(in the rows, 128 means zero)
Each path below is one point turned by a fixed rotation once a step. After each direction that follows a path, write how fast that rotation turns it, in degrees per step (0 if it stays still).
Each turn is a multiple of 5 degrees from 10 to 175, or 0.
Each row of a path follows its step; steps can be skipped.
Path 1:
step 0: [116 131 136 125 132 123 127 119 131 124 123 134 124 126 142 132 136 130
 137 124 125 126 128 139 122 137 134 125 125 130 131 136 137]
step 1: [110 128 123 122 128 123 132 119 128 122 127 134 133 129 141 126 123 131
 128 133 132 128 131 135 136 129 121 119 135 124 134 137 128]
step 2: [129 130 122 136 131 118 133 136 126 123 124 133 127 130 140 123 133 123
 134 130 130 132 128 127 136 120 119 121 144 124 131 131 136]
step 3: [127 125 136 133 134 111 136 130 130 132 121 127 114 124 138 122 136 132
 136 123 126 123 121 131 132 126 124 132 131 127 121 132 130]
step 4: [118 125 124 122 136 117 128 117 143 129 125 126 126 127 136 130 124 135
 131 131 124 119 117 130 134 124 122 127 123 127 124 126 135]
step 5: [129 127 119 128 126 124 121 116 139 121 127 139 129 122 139 124 131 124
 132 129 126 130 131 127 125 122 121 116 127 129 125 130 142]
step 6: [127 126 129 129 125 120 123 126 126 125 129 140 119 116 137 120 133 131
 128 129 130 131 127 136 125 127 119 116 134 124 120 136 118]
step 7: [128 130 127 126 135 115 123 135 127 123 133 131 124 130 139 135 131 128
 122 130 129 122 115 134 138 120 117 124 126 121 126 127 119]
step 8: [139 128 129 131 140 113 128 124 130 124 131 130 126 130 137 132 134 118
 125 128 130 122 127 131 135 126 130 124 116 130 124 133 140]
step 10: [124 138 124 116 128 120 128 133 131 124 129 137 133 127 134 132 121 128
 129 130 125 123 131 126 122 122 117 122 129 111 124 139 129]
step 11: [131 135 123 129 130 117 134 136 124 121 128 140 115 120 132 121 127 123
 118 127 130 128 134 129 132 120 127 129 125 115 128 130 136]
Directions:
[129 126 126 129 126 124 127 129 121 127 127 126 124 129 126 129 132 129
 130 131 131 127 126 126 130 127 127 130 126 125 129 127 128]
80
[130 131 127 127 126 130 133 131 127 129 130 128 129 125 129 124 130 125
 128 131 128 128 125 130 127 124 126 130 132 126 129 130 124]
85
[128 127 129 130 127 126 129 128 130 126 132 130 126 130 128 127 129 133
 134 127 126 127 129 130 125 131 130 130 128 128 127 130 122]
120
Path 2:
step 0: [124 127 132 130 120 125 121 132 120 129 129 133 128 128 128 136 131 119
 128 130 129 121 141 128 129 136 138 127 125 137 140 135 144]
step 1: [117 127 135 128 123 129 128 136 122 131 127 129 123 135 126 120 137 129
 129 127 116 134 119 122 126 138 134 127 130 130 125 139 113]
step 2: [130 126 119 124 117 131 117 132 130 136 132 135 133 127 117 128 132 126
 125 124 123 136 133 139 136 124 127 136 121 135 125 135 137]
step 3: [136 137 137 118 126 121 127 137 128 127 129 123 133 136 123 131 131 128
 126 121 131 114 119 127 129 131 141 129 131 133 131 138 122]
step 4: [126 121 119 135 114 132 133 129 119 124 127 135 133 135 120 126 142 128
 128 128 131 129 124 136 126 137 130 133 135 117 128 130 137]
step 5: [121 132 133 120 125 127 121 138 129 131 128 138 127 125 124 123 125 137
 133 137 134 121 114 128 143 131 126 129 118 129 132 134 126]
step 6: [125 128 129 119 120 124 132 134 117 122 129 125 133 128 125 135 128 126
 133 127 136 139 133 126 131 123 134 126 135 125 117 144 139]
step 7: [117 128 134 139 122 131 126 135 132 142 130 138 135 137 131 129 118 126
 127 130 133 124 123 133 128 137 138 130 134 131 136 134 129]
step 8: [119 124 121 130 126 125 126 133 124 127 123 130 127 120 120 131 140 118
 127 133 124 134 113 120 134 120 139 129 127 134 121 134 128]
step 10: [124 132 129 131 126 129 131 143 124 126 137 128 122 125 114 128 132 127
 128 125 137 126 122 134 115 125 134 139 136 132 124 134 120]
step 11: [126 124 126 126 125 130 113 135 124 128 120 129 142 143 124 127 136 129
 121 135 137 131 124 131 137 128 129 133 129 128 130 118 132]
Directions:
[126 125 128 128 128 126 132 127 130 128 130 132 132 125 128 128 124 128
 131 130 130 128 127 126 129 126 130 121 130 126 128 128 129]
40
Path 3:
step 0: [123 117 138 132 128 135 113 123 117 125 123 127 125 123 126 126 130 130
 119 132 119 135 122 124 128 118 124 124 136 131 115 120 132]
step 1: [119 130 140 124 123 120 132 127 118 136 133 118 123 125 128 121 122 133
 127 119 125 138 116 117 122 135 123 125 125 133 127 125 136]
step 2: [122 135 117 133 124 124 129 130 127 138 132 133 121 123 138 116 131 118
 126 121 122 114 122 122 128 134 123 132 126 131 128 128 141]
step 3: [130 130 127 137 125 132 124 134 117 137 134 131 131 135 129 131 124 126
 126 147 122 115 129 128 135 132 122 131 134 129 116 133 135]
step 5: [126 135 130 132 117 125 121 123 127 125 131 124 128 132 138 108 122 128
 127 124 132 141 125 122 128 133 122 123 122 138 124 118 126]
step 6: [131 137 128 142 135 118 119 124 114 127 137 128 123 131 133 120 136 120
 129 125 130 124 121 123 127 123 129 128 127 131 131 129 144]
step 7: [134 133 132 127 125 127 120 122 117 138 127 139 132 126 131 141 123 135
 130 128 120 117 117 125 130 124 122 126 130 131 117 128 139]
step 8: [134 124 120 132 116 134 137 126 120 128 132 125 122 122 130 132 127 132
 131 125 117 137 118 129 128 141 117 129 133 129 114 124 128]
step 9: [125 139 127 137 115 119 126 125 134 132 135 123 118 124 127 123 135 118
 123 132 135 133 131 122 132 138 123 126 123 133 115 128 126]
step 10: [125 144 128 127 126 125 124 117 120 122 143 134 125 133 135 127 124 123
 131 139 131 124 130 120 135 125 135 140 127 128 126 125 135]
step 11: [136 131 124 126 134 134 122 128 120 129 139 136 142 133 138 131 127 129
 125 122 128 132 119 127 135 118 126 126 129 127 111 119 130]
Directions:
[126 128 129 131 128 131 127 126 128 129 126 130 125 132 131 131 128 125
 126 130 131 126 129 133 127 127 131 131 126 130 128 130 133]
100
[134 127 126 127 126 125 130 132 131 133 126 129 127 130 128 130 127 129
 128 127 127 129 128 127 128 128 126 130 133 129 130 127 134]
70
Path 4:
step 0: [133 125 113 134 131 128 126 127 122 128 133 128 136 119 117 133 125 129
 116 119 125 127 135 120 129 126 128 133 127 129 141 132 125]
step 1: [134 124 128 137 132 125 130 136 126 126 124 127 126 118 130 131 117 122
 119 128 133 128 129 114 134 134 136 122 132 122 135 140 126]
step 2: [130 123 124 138 126 117 125 138 132 132 133 128 129 125 115 125 119 122
 125 120 136 121 128 135 120 134 135 127 131 128 136 134 128]
step 3: [133 124 116 139 132 127 132 132 128 134 120 116 128 124 124 136 124 130
 137 124 128 120 137 124 127 131 135 131 123 128 137 136 136]
step 4: [114 123 133 129 128 116 130 131 128 133 119 126 122 116 121 140 126 122
 125 131 132 122 131 130 129 129 134 130 125 124 131 142 129]
step 5: [126 117 123 136 129 121 125 133 121 130 122 121 112 122 121 125 131 126
 131 131 130 121 131 131 111 127 123 127 134 129 129 133 134]
step 6: [122 123 119 128 127 126 141 131 125 131 131 121 120 125 118 137 131 130
 129 128 116 124 136 130 124 118 126 118 126 121 132 137 130]
step 7: [126 133 127 126 122 122 126 123 116 134 124 134 113 116 127 136 121 125
 122 129 122 126 138 123 120 128 123 124 128 120 129 132 129]
step 8: [124 132 121 139 123 127 136 135 119 132 139 119 115 123 130 132 121 126
 118 125 128 125 121 131 121 127 118 122 133 128 125 131 127]
step 10: [124 129 127 138 120 125 128 120 121 139 136 123 126 117 128 137 119 131
 123 124 138 123 132 118 134 126 125 133 130 117 130 123 128]
step 11: [124 124 131 143 128 132 127 131 123 128 129 115 126 132 129 134 123 118
 116 128 131 122 137 131 128 135 126 133 142 124 128 129 121]
Directions:
[131 127 130 129 130 128 129 130 128 126 129 132 126 130 124 127 130 127
 124 127 125 131 132 124 128 125 128 126 131 127 126 127 130]
60
Path 5:
step 0: [138 131 118 135 126 138 128 130 122 131 119 136 132 121 128 125 127 135
 117 127 116 123 125 133 120 118 131 123 118 122 114 133 118]
step 1: [144 124 132 129 131 126 129 136 124 115 126 128 135 135 130 121 129 126
 127 140 129 114 129 136 139 139 123 117 127 121 129 129 116]
step 2: [132 125 128 120 140 138 127 117 126 134 127 120 139 135 113 130 117 130
 139 121 128 117 128 120 135 131 118 133 125 124 132 129 124]
step 3: [125 136 120 133 123 128 123 124 121 132 127 127 138 124 127 125 127 126
 115 116 134 124 122 135 118 120 111 135 116 123 134 135 123]
step 4: [127 125 122 129 134 128 116 130 130 119 143 140 124 139 130 120 136 130
 115 132 127 114 135 134 120 139 122 126 129 124 129 131 126]
step 5: [137 125 127 138 147 136 128 127 134 138 134 135 130 138 127 124 122 128
 136 135 123 124 131 124 131 125 126 141 121 135 117 136 124]
step 6: [120 127 132 130 129 128 135 138 122 125 114 134 137 126 137 119 124 131
 137 127 134 129 119 130 122 134 117 137 114 125 129 140 122]
step 7: [124 121 124 119 136 130 118 128 127 116 124 135 142 128 138 131 129 131
 126 111 123 116 133 126 120 142 131 126 128 121 124 123 127]
step 8: [140 123 123 128 128 126 122 120 143 127 129 135 140 130 131 127 125 126
 124 129 123 116 122 124 131 107 126 130 126 124 114 128 122]
step 9: [131 120 126 130 122 125 138 135 134 132 119 137 124 129 121 120 126 135
 128 139 131 113 127 128 129 129 121 124 112 117 140 129 118]
step 10: [131 119 125 132 135 132 120 124 120 137 129 126 138 132 133 139 125 126
 134 122 132 114 137 129 128 141 130 128 125 133 144 128 114]
Directions:
[129 130 123 126 125 132 134 128 129 132 128 127 125 126 131 126 127 129
 130 127 131 127 127 127 127 126 124 129 127 127 126 127 129]
120
[128 130 133 129 125 129 129 129 125 130 130 130 128 129 129 132 127 124
 127 126 124 127 125 128 129 123 126 127 125 132 126 129 127]
135
[125 127 128 126 129 130 129 126 130 129 130 129 126 126 124 127 125 130
 130 124 123 125 132 128 128 132 129 124 126 132 127 128 129]
140
